Each row of D is roughly a mix of the hidden directions of one of 4 groups.
D, 132 rows:
[[ -8 -10  22  -1  -5   8  10   0   1 -28]
 [ 12 -22 -22   2   4   0 -17   7  -5 -11]
 [ -4   0  -9 -22 -16  -8 -22  -4   4  16]
 [  9  17  -5  11 -19  19   9  -3 -16  -3]
 [-13  14 -15  15  20  -9 -12   0  -8  10]
 [  7 -14   2 -20  15 -19 -18   4  -4   5]
 [  7  19 -17  22  -6  -3  18   1  -4  -8]
 [-12  13   6   4   4 -22 -18  -5   0  20]
 [-16   4 -20  13  -5   2   8 -25  -4  -5]
 [  6  11  23  -6 -13  -3 -15  -5 -11  20]
 [  7  16 -12  -8  11  -2  -9  -7 -15  25]
 [ 11 -10  13 -17 -21   4  12 -13  -6 -11]
 [ -7   0   2  12  17   5 -21  23   0  13]
 [ 25   6   2 -23   2   3   4 -12 -15   1]
 [-13   6  16   7   8 -23 -16   0   6  15]
 [ 13 -13 -24  -2   4  15  15  -9 -12  -4]
 [  8  -8  10 -15  19 -12 -15  18  -2   9]
 [ -1  -2   6   6  -9  22   6  15 -14 -23]
 [  1 -16 -27  -1   8  -1 -10  15  -1 -15]
 [ 21 -18  -8 -23  -7   7   8  -5 -10   0]
 [ 15 -10  19 -21 -18   7  10   1   3  -4]
 [  1 -11  21 -18   5 -19 -18   4   3  -5]
 [ 13  -4  -3 -17  -2   0  29 -10  -7 -13]
 [-17  -2 -11  10  21   4   3   6   7 -24]
 [ -2 -15  25 -21  11  -7  -6   8  -2   5]
 [ -6  -8 -23  18  12  -1  13   0   9 -16]
 [-19  -3  18   7   7 -16 -16  15  11  -2]
 [  2   3  26  17  13 -20   3   0  -6   2]
 [-11  18 -14  10  13  10  -1 -11 -12  19]
 [  0   0   0 -22  19   9  -5  -3  -7  25]
 [  2  18  -2  20 -19 -18  10  -5   4  -6]
 [ -6 -24  -8   0  20  -3 -13  10  12  11]
 [-11  -7   6  10 -20  18  21  -2   3 -10]
 [ 10  -4  13   5 -15   1  20   0  20 -17]
 [-18   1   3   0  21 -10 -20  -4   8  17]
 [  9 -10  -4 -29   5  -3   2  -6 -16  16]
 [  8  -7  26  -8 -11   6   4  10  20   8]
 [ 19   6   0  -6 -13  21  20  -8 -12  -4]
 [ -7 -16  -1  -4  -3  24 -20  16   4  -6]
 [ -6 -20   2   5   8 -17 -10  10  10 -22]
 [ 10 -14 -25  14   2  -2   1  12   6 -17]
 [ -1  12 -19  26 -11  11  -2  11   2  -9]
 [ 22 -16   0 -13 -19   5  -9  10   8   9]
 [ 11 -14  12 -29 -11  -3   4  -2  10   6]
 [-11  -6 -23  -6  26   8  -3  -3  -9   7]
 [  4   3  -2  24 -19  17   2  14   3 -13]
 [ -1  10 -24  13  19   0  -8   3   6  18]
 [-23  -2  25   2  12   2 -13   5  -8  -6]
 [ -1  14  10  12  -1  22  26  -3   3   3]
 [-11  16  -9  21  -2  14   6 -13 -12 -13]
 [-17   7  -3  26   3  -5 -11  13  17   1]
 [ -4  12  -3  15   7 -31 -14   1  -1  -5]
 [ 19  -6   9 -20 -10   0   5   8  22   9]
 [  7  17   4  14 -27 -17  -2  -5   1   6]
 [ -2 -10   3  -5 -27 -17 -14   2  11 -12]
 [ 13  -2  22  -7 -17 -15 -13 -11  -4   8]
 [  4   8  16 -12 -11  -4 -23   5 -13  17]
 [  3   8 -29  15  20  -5  -3   4  -2   4]
 [ -9  -6 -13 -13  19   1 -19   4 -12  16]
 [ 12 -13 -12  -5  -5  11  13   8  10 -26]
 [ -6  -7  -9 -14  12 -15 -22  -7 -17  11]
 [  3  12   4   6  13  21  26   7  -6   8]
 [  6  13 -19   4   2  19   8  -8 -20 -12]
 [-17  -6   4   7  28 -14  -8   9  12   4]
 [ 10  22  10  12  -9 -22  -4  -6  -9  11]
 [-16  21  13   8   2 -10  -8   0  -7  22]
 [ -4   0  22   2 -13 -25 -10   7  11   7]
 [-12   7 -17   1  27   2 -10  -4 -11  12]
 [-11  11 -11  18  -6 -21 -10   4  17  -8]
 [-13  -6 -18  25  17 -10  -8   3   3   3]
 [ -5 -16  23 -20   1  -7 -16  -3   4   8]
 [ -8  13 -15  31   2 -10   0   0   2  -9]
 [ 12   1  20 -23 -17   4   1  -6  -7  12]
 [ -2  -1 -17  -5  34  10   0   3  -8  -1]
 [ 14 -14  -6 -27  14   8  14  -1  -4   3]
 [ 11 -21  -2 -27   4  -1   5  15  10  -1]
 [  7  -9 -31  11   0  16  13   1   0   3]
 [-13  13 -16  17  -8  14  16  -7  -7  11]
 [ -4 -13   6  -1 -27  14   5  -5  -3 -19]
 [-13  25 -14   3 -15  11  -2 -13  -4   8]
 [ -6  -5  13   6 -20  -6   3   3  10 -28]
 [  5   9 -16  17 -18  11  13   2  -2 -19]
 [ 11 -15  -6 -27   2   4  19  -1   2 -11]
 [ -5   7  -8  23 -12  20  -6  13  -5 -14]
 [-19   1  -8  18  20 -12  10 -15   5   6]
 [ -2  -7  25  -2  -5 -13 -21  12   5  12]
 [ 14  -9 -12  -6 -26  18   6  -6   1 -11]
 [ 11  -8  24 -22  -5  -9 -11  12   0   0]
 [-11   6 -26   9  17  -2   2 -11 -15  -5]
 [-29   4  -6  10  11  -4 -17  -2  14  -2]
 [ -4 -16 -11 -14  22  11 -13   6  -1  16]
 [ -8   8   1  12   8  19  26   4  16  -2]
 [  7 -11  -1 -28   0   9  18  -3   6 -15]
 [  0   1   8  -4  -5 -31  -6  -6  17  13]
 [  9  16  22  12 -24  -6   1  -6  -2   1]
 [ -9  -1   1 -22  29   5  -9  -1  -7   8]
 [ -7  23  12  -3   2   5   2 -13 -16  20]
 [  6  -8  24 -21   0  10   6  -7   9  15]
 [  0  -2   6   6  16 -30 -18   1  -5   8]
 [ 16 -11  20 -24  -1  -8  -9   9  -4  -1]
 [ -7  -2   3  20 -18  21  14  12  -4  -7]
 [-19   3  18  -5   8 -22  -7 -16   5   4]
 [  4  22 -19  20  -3   5  -9  -2 -15   0]
 [ -7  -1   6  10 -14 -27 -13   4  13 -12]
 [-21  -5 -12   6  -5 -18 -14  -7  19   4]
 [-18 -10 -12  17  22 -11  -2   1  10   8]
 [-18 -13  17  -8   8 -21 -16   2   2  -3]
 [ 10  15 -22  23   4   5  -3   5  -2  15]
 [  6  20 -12  25  -4   5  14   4 -12  -8]
 [ 24  11   0  -8   7  15  17   0  -9  14]
 [  6  -5   1 -22  -4 -21  14 -17  11   0]
 [-11   6 -17  17 -17 -13 -12  -3   3 -17]
 [ 18  -6   0 -13  -3  15  22   4 -15 -12]
 [-12   4 -13  21  10 -13 -21   9   8   1]
 [ -1   9 -22   7  -7   7  20 -12   1 -18]
 [  9   4  17   9 -16   6  21  -1  18  -9]
 [ -9 -17 -12 -20  21  -5 -12   3  -2  10]
 [ 14   4   7 -16  -3   9  12 -18 -23  -7]
 [  2   1  24  14  -9  -6  14   3   6 -21]
 [  9   3 -29  17  11  12   7   1 -10   3]
 [ 18  12  12 -10 -17  23   2   3  -9   2]
 [ -9   3 -18   6  21 -14 -16   8  -1  15]
 [-13   8  -5  17   6 -16 -21   4 -10  14]
 [ 11  12  -6   8 -27  19  11   5   4   3]
 [-14   6 -20   3  21  12   2   2   9  17]
 [ 14  13  13 -15 -13   8   4   9 -15  16]
 [  4  10  10 -19   1  22  -7   2 -12  20]
 [ -8  -8  -6   2  27 -16 -16  12   4   7]
 [-27   1  -1   4  22 -14   0 -11   4   8]
 [-18   8 -12  21  15  -4  17  -9   3  -4]
 [ -1  18   2  21 -25   3   9  -9  -5  -6]
 [-13   6 -18  18 -12  18   9  -2  12  10]]

In each list below, two rows fit none of the groups, and each other row fits one group, some only roughly. Which are they? Name them in the order they come.
  * z_546: [  9  17  -1  15 -13  23  16   2  -1  -9]
  * z_963: [  9  21  21   6 -22   8   6   1  -3   0]
  * z_283: [-24 -13   1   9  15  -6 -17  13   7  -7]
  * z_432: [-19  14 -13  20  15  12   2  -1  -5  -8]
  * z_964: [ 13  -4  29  -9 -14   5  -4   2   8  14]
  * z_734: [ -3 -19  -6 -18  16  -7 -20   4  -1  14]
  * z_273: [ -3 -19  12 -21   6  -1 -18   9   9  11]
  * z_834: [-10  20 -16  22  -1   2  11 -10  -2 -12]
  * z_629: [ -4  19 -20  26   6   6  -2  -6  -4   6]
  * z_142: [-15   2  21 -11  14  -4 -20   9   2  13]
  * z_803: [  3 -25   8 -28  -9  -8   0  -2   1   3]
 => z_283; z_142
  * z_21: [ 12  -4 -26  -7  18   4   8   0 -12  14]
  * z_759: [ 11 -22   0 -27 -11   3   7  -8   7  -6]
  * z_491: [  8  -1  -2 -15  19  11  -8   6 -17  21]
  * z_824: [ 17   2  21 -16 -20  13   5   4   3  -2]
  * z_920: [ 12   7  11 -20 -17  -4 -10 -12 -20   0]
  * z_316: [ -9  -1 -22  14  -5   2   4 -13   2 -26]
  * z_655: [  1  -1  21 -27  -4   5  -6   4   1  19]
  * z_304: [  1  10 -17  28  -5   8   7   3  -3 -18]
  * z_537: [ 22  -9  19 -11  -3 -11   9  13  15   2]
  * z_238: [ -5  12  28  -2 -21  -3   2 -12  -6   8]
  * z_688: [-17   0 -21   9  24  12   6   5   2   6]
 => z_491; z_316
  * z_566: [ -4  11   5  -1  20 -22 -14  -1  -3  19]
  * z_638: [ -1 -18   1 -17  13  -5 -21   2  -2  19]
  * z_297: [  8  -6 -11  -9   8  25  16  10 -11 -12]
  * z_882: [-10   8 -18  15  26  -2   3   3 -14  -5]
  * z_960: [-19  -2  14  -6  27  -2  -9  13  -5   3]
  * z_529: [  6 -10 -23 -11  12  21   8  10   4  -6]
  * z_288: [ -9  15   5  21   2 -15 -11   5   4  21]
  * z_457: [ 20   6   9   3 -24  11  10  -6   0 -16]
  * z_595: [-17  12  -8  24  22  -1  -2  -2   6  -2]
  * z_786: [  3  17 -29  11 -11   4  -4 -10  -8  10]
  * z_326: [  6   3  11 -27 -12   1   7 -17 -14   6]
  * z_164: [-18  10   3  23   0 -15   0   3  15 -16]
  * z_10: [ -6  -9 -23  19  18   5   3  11  12  -6]
 => z_882; z_288
  * z_388: [ -8   2  34   7  -4 -14 -11   3  -6   3]
  * z_57: [  6 -24  -7 -16  13  16   4   8  15  -2]
  * z_212: [ 10  -5  18   1 -31   2   1   6  -4 -13]
  * z_928: [ -9  -8 -25  -3  17 -15  -4 -13 -11  -6]
  * z_485: [-19  -2 -19  30  -1   6   0  -2   0  -1]
  * z_459: [ 10 -17  16  -6   8 -14 -21  11   6  10]
  * z_650: [ 22 -11 -14   1 -15   9  17  -4  -3 -13]
  * z_434: [-23  10  -1  18  11 -13 -14   9   4   9]
  * z_921: [ 17  13   5  22 -20   5   0   5 -13   3]
  * z_397: [-13  -9  22 -17   8 -22  -3  -5   7   1]
 => z_459; z_650
  * z_409: [ 14  -4 -14  -8 -19  17  16  -8  -2 -15]
  * z_753: [-25   1   5   3  26  -4 -12  11   5   2]
  * z_497: [-26  15   8  12  15 -13  -6  -1   6   9]
  * z_385: [-25  13  10  15   4 -16 -10  -9   7   2]
  * z_427: [-10  12  -8  24 -11  10  21  -1   1 -11]
  * z_317: [ -6   7 -23   9  13  18  14  -3  -8 -13]
  * z_781: [-18  15   9  15  17 -18  -5  -8  -1   8]
  * z_393: [-13  13  -6  19   6 -18   4 -20  -9   4]
  * z_662: [ -3  -6 -12 -10  27  20   6  11  -8  -2]
  * z_779: [  1  -8   1 -27  15  13 -14 -11  -6   7]
 => z_427; z_779
  * z_470: [-25  11  -9  24   5  -7 -10   4   3   4]
  * z_220: [ 18 -18  -9 -21  -8   0  -3  -1  -2 -19]
  * z_807: [ 17  -9   4 -21 -25   2  -1  -2   0  10]
  * z_481: [ 17   0  29   4 -18  -1   5   0   2 -12]
  * z_215: [-12  11  -5  19 -21 -11  -3 -10  12 -13]
  * z_467: [  2  -5 -26   4  -4  12  14  -4 -10 -21]
  * z_516: [ -5  -3 -20   4  16  27 -11   7  -4   4]
  * z_862: [-17  17  -6  19  16  -4  -1  -9 -11  14]
  * z_993: [ 13 -13 -10 -24   1  19   0  10   1 -11]
  * z_5: [  9  -8   3 -30  -7 -10  -6 -14 -13  -5]
  * z_162: [ -7  -3 -28  21  13  -8  -6  -2  -7  -6]
  * z_831: [-18  -5  22 -10  20 -11 -11   2  -1   7]
 => z_481; z_467
  * z_841: [ -6  -4 -29  16  13  -3 -11   3 -13  -5]
  * z_327: [ 21 -11  16 -20  -2   7  14   7   2 -11]
  * z_843: [ 11 -17  19 -22  -4   8  -4  15   7   2]
  * z_830: [ -8  10  10  20   6 -26  -2   6  11 -10]
  * z_699: [-15   8   2  10   3 -10 -28   3  -2  18]
  * z_333: [ -9  11 -16   6  10 -21   3 -13  17   8]
  * z_641: [ -5  20 -22  18   6  -6  12 -12   1   1]
  * z_101: [-12   7  10  11  18  -9 -10  21  12   9]
  * z_330: [  7 -11   9 -29  -4 -13 -11   5   3  15]
  * z_923: [-10  -6  -9   2  20  -1 -21  13  12  16]
  * z_508: [-18   6 -10  -4   0  26   8 -12 -11 -14]
  * z_394: [ -6  11 -11  18   4  24  17  -7 -10  -2]
 => z_843; z_699
  * z_581: [ 17  -2  13 -19 -23  12  10   5  -3   3]
  * z_158: [ 16  17   3   5 -18  24   5   1  -4   9]
  * z_108: [ 12   5  -3   1 -17   7  21   1   5 -25]
  * z_429: [ -8   1 -11 -13  30   7   6 -14  -5   9]
  * z_80: [  7 -18   0 -30  -8  16   2   5   7   3]
  * z_351: [  0 -10 -17 -11  18  17   5   3  -2 -21]
  * z_505: [-9 20  1 23  0 16 15 -7  4 -9]
  * z_331: [-19   5  11  -4  17 -22 -16   0   1   7]
  * z_660: [ 16  -8  14 -26  -9  17   6   1   4  -3]
  * z_58: [  2  -3  18 -14  13  -5 -15  10   2  23]
  * z_381: [ -4   7 -18  16   8  16  22  -7   1 -12]
  * z_322: [  7  -3  17 -28 -16  -7 -12   6  -4   2]
  * z_3: [  6   7  30 -20  -7   6  12  -4  -3   0]
  * z_182: [-10  -4  -4   3  37  -2  -2   8   4   9]
 => z_158; z_58
  * z_56: [ -8   8  16  -3  23 -16  -9  -2  -3  19]
  * z_635: [ -7   0  19 -17   2  -7 -15   6   2  24]
  * z_821: [-25  15  -3   7  17 -13  -6  -9  -4  12]
  * z_868: [ -9   0 -26   3  21   9 -10   6  11   9]
  * z_596: [  4   1 -27   3  11  11  17  -5 -17  -4]
  * z_846: [ 21 -12  16 -20 -17  -2   8   1  -8   0]
  * z_13: [  1   5 -27  21  12  -4  13 -10  -5   2]
  * z_201: [  7   9 -12  11 -21  -2  19  -6  -1 -19]
  * z_929: [ 18   0  -8  11 -11  20  24   2  -2  -3]
  * z_258: [ 14 -23  10 -18  -5   9  14   6   5  -8]
  * z_616: [ 13 -11 -14 -13 -17   7  11 -22  -2  -7]
 => z_596; z_13
  * z_773: [-13  -6  -4 -17  10 -26  -7 -14  -8   3]
  * z_716: [  3 -18  20 -16   3   3 -13  20   0   5]
  * z_992: [  7   0 -18   0   2  24  18   5 -11 -16]
  * z_703: [ -1 -14   7 -25  16   6 -18   6   0  10]
  * z_670: [-12  12 -25  21   7   7  -9   0  -7  -6]
  * z_883: [ -4  -8 -21  21  -8  11  10  -8  -3 -17]
  * z_53: [-12   4  -9   9  18 -21 -15   8  12   9]
  * z_692: [ 16   1  13 -27 -10   7  -8  -5 -13   4]
  * z_715: [-26   6  10   4   1 -22  -9  -8  14  -5]
  * z_175: [ -2  -5   0   3 -13 -25 -21   4  12  13]
  * z_574: [ -5  24  19  14 -10 -13   6  -7   4   8]
 => z_703; z_670
  * z_137: [ 9 22 26 12 -6  6 10  1 -4  8]
  * z_156: [-25   6 -11  21  20  -3   0  -3   4   1]
  * z_363: [ 10 -14   8 -23 -10   7  -4  20  13  -6]
  * z_438: [  5 -21   9 -24  -5 -13 -14   7   8   1]
  * z_528: [  0  -1  10 -10  19 -25  -1   1   6  19]
  * z_851: [ -4  13 -18  18  -6  14  12  -6  -7 -18]
  * z_75: [  8  -5  24 -22  -9  17   2   8  -2   0]
  * z_889: [ -2  23 -16  25  -3   9  -4   7   1   4]
  * z_150: [-14   8   8   4   1 -28  -6 -16  12   8]
  * z_837: [ -9   1 -24   3  27   8  -3   1  -1  12]
  * z_270: [  1   1 -17   7  20   7 -15  13   5  20]
  * z_968: [  5  15  17   6 -27 -16  -8   3  -3   0]
 => z_137; z_75
  * z_483: [ -4  -5   4   0  20 -12 -17  19   9  18]
  * z_903: [ -6  20  -1  29  -7  -8   4 -10  -8  -4]
  * z_206: [ -6 -21 -10   7   5  13  20   9   9 -16]
  * z_745: [ -7   5 -23   9  25 -14   0  -4   8  -6]
  * z_52: [ -4 -12 -26  -9  21   9  -8   8  -5  -2]
  * z_553: [ 20  -9   8 -23 -19   9   5   2  -9   2]
  * z_941: [  2  -7  -3   9  17   1  10  10   6 -30]
  * z_567: [-21  13  10  20  11  11   9   0 -12  -7]
  * z_72: [  7  -6  26 -20   7 -12  -9   6  12   1]
  * z_965: [ 11  10   7  -3 -16  15  24   0   7 -15]
  * z_912: [  8  11  18  14 -24 -14   5  -4   5 -10]
  * z_172: [  4   2  17 -22 -13 -11 -15  -9 -10  11]
  * z_239: [  6   6   3   5  -1 -23 -14   2  10  26]
  * z_787: [-13 -12 -16  -4  28   4  -6   1   1  14]
 => z_206; z_745
  * z_740: [ 23 -10   7  -3 -11  18  12   6  -5 -18]
  * z_735: [ 11  22   5   6 -15  20  15   5  -7   7]
  * z_881: [ -7  23 -16  25  13   3   3   1  -1   5]
  * z_193: [-21  -3   4  21  21  -7  -1   7   9  -9]
  * z_433: [-10 -11  17 -12  20  -3 -17   8  -1  13]
  * z_955: [  2   6  14  -8 -16 -28  -5  -6   5  13]
  * z_826: [ -9 -16   4 -18  16   2 -25   6  -4   4]
  * z_43: [-24   2  -3  11  20   7 -19   9   3   4]
  * z_159: [ 15 -12   3   2 -20  20  12   6   3 -16]
  * z_853: [  1   7  23 -16 -13 -15  -5 -13  -7  11]
 => z_955; z_826
  * z_610: [  8  -4 -10 -26  14  20   3   0 -10   3]
  * z_291: [ 11 -20  19 -19  -5   0 -12  11   1  10]
  * z_608: [ -8  10 -25  19  -4   4  14 -11  -4 -11]
  * z_542: [ 12  10   8   1 -11  29  15   8   6  -4]
  * z_930: [ -5 -12 -20  22   9  14  13   7   8  -6]
  * z_778: [-14  18 -12  13  15  -4   2  -4  15  18]
  * z_558: [-13   5   2   0   5 -28 -23  -1   7   7]
  * z_621: [-11   7  21  -6   6  -7 -12   1   0  28]
  * z_47: [ 10 -16  15 -24 -10   4  12   2  -6 -11]
  * z_501: [-10   7  -5  -3  20   0 -21   2  -5  24]
 => z_608; z_501
